In the data rows, 128 means zero.
Some points, one per row:
[131 128 138 131 118 150 118 145 148 127 122 119 119 114 133 143 128 140
 132 137 109 148 115 120 137 127]
[ 68  66  81 255 167 187 164 223 117 136 133  49  85 255 174 141 119 199
 117 153 218 157 155 255 196 255]
[130 116 134 123 136 149 125 134 132 121 113 131 122 120 126 128 118 139
 147 141 105 118 111 121 122 124]
[166 137 151 134  99 125 149 134 147 135 136 132 126 114 109 120 112 125
 119 149 138 121 121 103 137  96]
[143 100 128 149 145 124 145 188 178  80  66 126 111 135 152 164 138 143
 102 134 153 151 112  89 161 126]
[202 139  84 119 102 116 153 149 130  83 148 149 132 130 120 153 157 139
 106 111 108 100 117  95  60   8]
[126 105 132 125 131 141 125 136 132 113 103 111 109 104 126 107 109 108
 148 132 111 143 114 135 133 112]
[ 79 107 171 114  62 155 154 132 113 165 135 111 108 117 144 105  84 114
 164  55 122 122 108 107 128 106]
[132 126 149 171 124 149 129 143 136 138 130 146 130 130 125 131 132 133
 140 123 130 140 119 126 132  97]
[116 139 165 132  87 158 137 156 109 122 128 122 101  89 121 123 102 111
 153  82 136 145  91 144 120 147]
[113 132 140 196 106 108 133 175 179 115  99  88 145 137 106 116 141 173
 121 105 193 127 125 161 155 185]
[145 134 115 134 121 113 134 123 152 143 159 131 127 124  94 111 127 127
 128 146 134 144 121 115 150 109]
[130 134  90 131 110  27  56  58  31 184  88 144 168 138 120 117 161 124
 162  72 123  62 135  85 131 188]
[113 165  72  75  39   0  22  46  65 155 140 173 255  96 111 131 192  85
 178  79 100   0 119  54 136 248]
[146 166  62 110  74   0  10  50   0 188 144 181 248 121  94 104 194 102
 172  81  90  27 149  80 142 235]
[114 100 182 121 211 190 128 133 127  72  76 151 184 147 163 187 149 105
  91  95 151 164 126 148 154  81]
[136 123 139 117 142 151 131 144 122 132 111 121 123 135 126 125 128 143
 132 130 129 155 102 121 140 106]
[ 80 124  97 176 174 136 146 160 137  91 112  91 146  76 123 151 157 121
 122 127 173 145  70 149  43 149]
[125 132 124 127 119 148 136 113 121 145 105 105 126 112 112 143 129 124
 144 144 118 148 124 103  89 130]
[132 130 139 121 122 160 121 141 135 141 129 123 138 120 130 143 119 127
 130 117 110 156 122 134 143 121]
[123 121 150 249 212 117 210 135 128 142 255  28 180 255 179 170 224  50
  91 169 255 153  78 255 255 255]
[130 137 131 123 115 161 106 141 162 122 124 109 123 111 136 123 135 141
 143 128 131 160 101 111 131 127]
Then 24 other points, each followed by its number:
[ 88 142 145 118 151 141 144 133 119 146 201 177 136 139 140 154 130 122
 122 137 122 182  85  98 146 178] 0
[110 131 148 135 146 167 133 148 132 112 100 118 130 101 127 111 136 157
 150 132 140 156 132 113 160 131] 1
[138 162 100  85  42 150 156 110  91 204  97  66  74  74 148 152 205 125
 205 137  97 183 170 197 106 255] 2
[ 85 120 131 101 149 167 109 225 166  84 109 123 179 149 111  91 117 226
 131 119  82 177 121 195 134  84] 3
[127 153 126 110 128 144 157 129 122 151 123  98 132  71 115 142 150 136
 129 142 134 146 123 111  82 145] 4
[139 127 138 127 131 149 137 138 135 132 114 125 124 116 122 139 130 143
 131 121 124 133 116 131 134 123] 5
[146 128 125 132 126 146 122 151 143 143 101 126 117 112 125 131 136 142
 135 129 112 145 104 102 149 105] 6
[151 148 132 124 124 145 123 134 140 155  96  97 103 108 133 114 102 132
 148 157 122 133 115 131  48 111] 7
[117 202  52 238 244 158 117 162 255 138 219  73   1 159 215 239   0 236
   0 172 250  76 255 142  52 255] 8
[141 114  78 200 200 161 144 160  85 141 143  79  19 236 238 141  70  99
 142 146 135 137 120 235 136 153] 9
[147 169 163 101 118 125 137 196 197 140  82 122 153 178 107  87  99 163
 133 124  97 123 139 161 161 129] 10
[119 143 136  64 255 214 255 163  71   4  87 162 168 123 161 222 190   0
  79  66 127 167 182 160 103  26] 11
[137 102 160 127 140 136 133 134 134 119  94 142  51 114 121 100 124 157
 154 147 105 125 120 135 164 127] 12
[205 123 143 196  55 107 140 101 129 158 170 158  60  97  69  32 130  20
  67 211 152 103 216  87 127  69] 13
[115 142 150 137 116 158  99 143 136 137 111 118 113 135 109 134 119 150
 133 132 114 155 149 113 167 137] 14
[182 175  51  36 133 135  85  37  85  76 171 166 255 213  96 141  93 120
 129  29  83  51  89  73  98 102] 15
[131  44 177 115  53 181 226 140 195 152  86  76  99 219 114 155 118 111
 158 117  98 132 139  49 138  62] 16
[148 121  63 138 110  36  70 155  88 142 135 137 143 102  69 135 117 125
 133 114 109  98  90 106  57 206] 17
[135 122 142 124 116 146 124 133 144 144 121 129 143 120 120 137 127 125
 130 127 101 142 114 134 135 100] 18
[141 144  85 161 117 165  84 153 166 141 155 155  39 149 111 118 107  95
  19 148 120  94 228 102  81 156] 19
[130 180 100 145 141 123 149  37 153 115 197 160 136 142 125 129 112  98
  37 163 173  79 161 121  64 109] 20
[200 156  37 131 109 154 136 140 119  69 171 162 146 163 188 145 124 146
  86 112  84 110 135 137  14  20] 21
[111 100 115 110  82 129 140  89 116 191 144 115 110  72 135 118 161 138
 196 129 116 175 155 200 161 197] 22
[136 133 135 106  91  90 105 115  90 131 133 173 156 130 135 169 125  93
 160  90 120 111  92 128 127 123] 23
Which of these numbered points is nearest to each point below by angle, seen from the average point of the first points? Its number follows each.
[185 179  59  42 171 143 107  45 140  97 169 178 248 226  96 155  96 163
 105  52  95  68 115  89  77 105] > 15
[ 89 160 160 126 145 149 139 141 117 140  93 110 124 104 151 104 132 166
 161 127 178 164 129 133 143 136] > 1
[135 125 123 126 128 144 132 129 125 135 103 116 131 104 119 130 127 148
 140 141 122 150 112  91 121 114] > 6
[126  64 165 118  46 187 166 128 155 122  94 120  96 186 109 145 145  92
 136 120 106 113 103 101 133 108] > 16
[187 255  70 112  77 172 160   6 115 119 255 216 150 188 179 173 119  65
   0 146 202  69 150 126  36  81] > 20
[125  97 105 180 208 158 133 137  81 132 123 136  36 195 201 115  68 129
 156 118 132 125 121 209 142 160] > 9
[ 76 114 172 148 124 108 135  98 167 138  75  94 106  83 164 114 102 169
 185  52 141  94  79 101  71 107] > 7
[124  37 139 175  97 131 207 105 164 159 171   0 110 144 121   5 171 143
 184 132 181 170 185 209 205 154] > 22
[146 122 134 124 109  65 169  85 147 124 153 119 123 118  92 151 151 154
 119 173 139 118 137 128 139 145] > 20
[127 144 164 167  99 152 107 152 116 156 124 103  96 118  93 110 111 129
 119 107 134 148 118 111 162 162] > 14
[183 119 133 170  68 109 129 119 137 143 139 151  76 116  72  65 136  49
  79 184 158 121 186 117 133  77] > 13
[129 127  98 121  83  31  93 100 127 140 129 151 194 113  67 140 147 127
 154 140 105  88 123  85 113 185] > 17
[184 102 146 169  44 109 108 118 168 156 128 158  40 107  30   0 170   0
  13 236 143 111 255 111 106  97] > 13
[125 143  96 104 144 145 112 157 139 125 131 138  80 114 130 147 124 125
 162 122 123 143  76 119 122 124] > 6
[109 124 141 118 132 158 127 134 124 126 146 160 130 110 153 142 123 120
 127 134 136 161  97 119 140 142] > 0
[117 123 144 126 120 150 108 162 131 114 113 123 122 133 121 121 120 135
 134 128 102 144 108 138 116  93] > 18
[ 78 106 147 109 134 167  41 220 171  56  99 113 198 155 120 144 113 205
 159 102  54 199 104 255  56  47] > 3
[182  86 164 149  70 108  96 106  21 158 160 142  27 120  54  10 200   0
   9 219 138 127 255 133 129  81] > 13
[121 153 134 180 200 165 150  82 188 106 140  43 123 182 173 186  36 159
  69 143 208  56 165 148 112 183] > 8
[111 124 145 111 132 169  98 181 168 116 113 120 157 138 115 102 113 149
 137 128  88 160 103 176 191  91] > 3
[ 76 150 117 135 150 146 123 109 140 146 109 103 169 124 168 167 122 196
 136 134 135 131 163 149 117 168] > 8
[156 130 146 124 148 153 117 147 144 133 122 117 126 112 123 135 124 142
 152 128 122 155 117 125 133 105] > 5
[ 97 140  85 207 171 102 120 177 129  98 108 129 118 130 157 103 133 169
  95  73 168  89 130  89  85 104] > 8
[ 92 141 129 176 160 147 180 147  97 167 232  12 155 206 196 174 154  60
 116 171 153 164  83 180 243 176] > 9
[ 84 103 155  44 255 215 201 153  78   0  90 188 172 133 143 193 202  85
  94  75 137 157 174 165 124  25] > 11
[134 127 106 160 144 138 110 189 129 139 105  85 105 138 115   0  78 138
 118 106 121 143 132 135 145 130] > 10
[ 63  89 232  23 118 138 101  66  65 113 154 113 184   6 140 110 151 145
 139 127  96 185 161 181 194 105] > 22
[138 139 168  90 110 160   0 165 138 128 101 135 106 178 123  99 118 121
 163 113 111 122 143 111 140  96] > 14
[121 143  64 126 136 180 125 139 149 123  97 119 146 107 116 142  73 138
 139 142 112 147 130 100 145  97] > 6
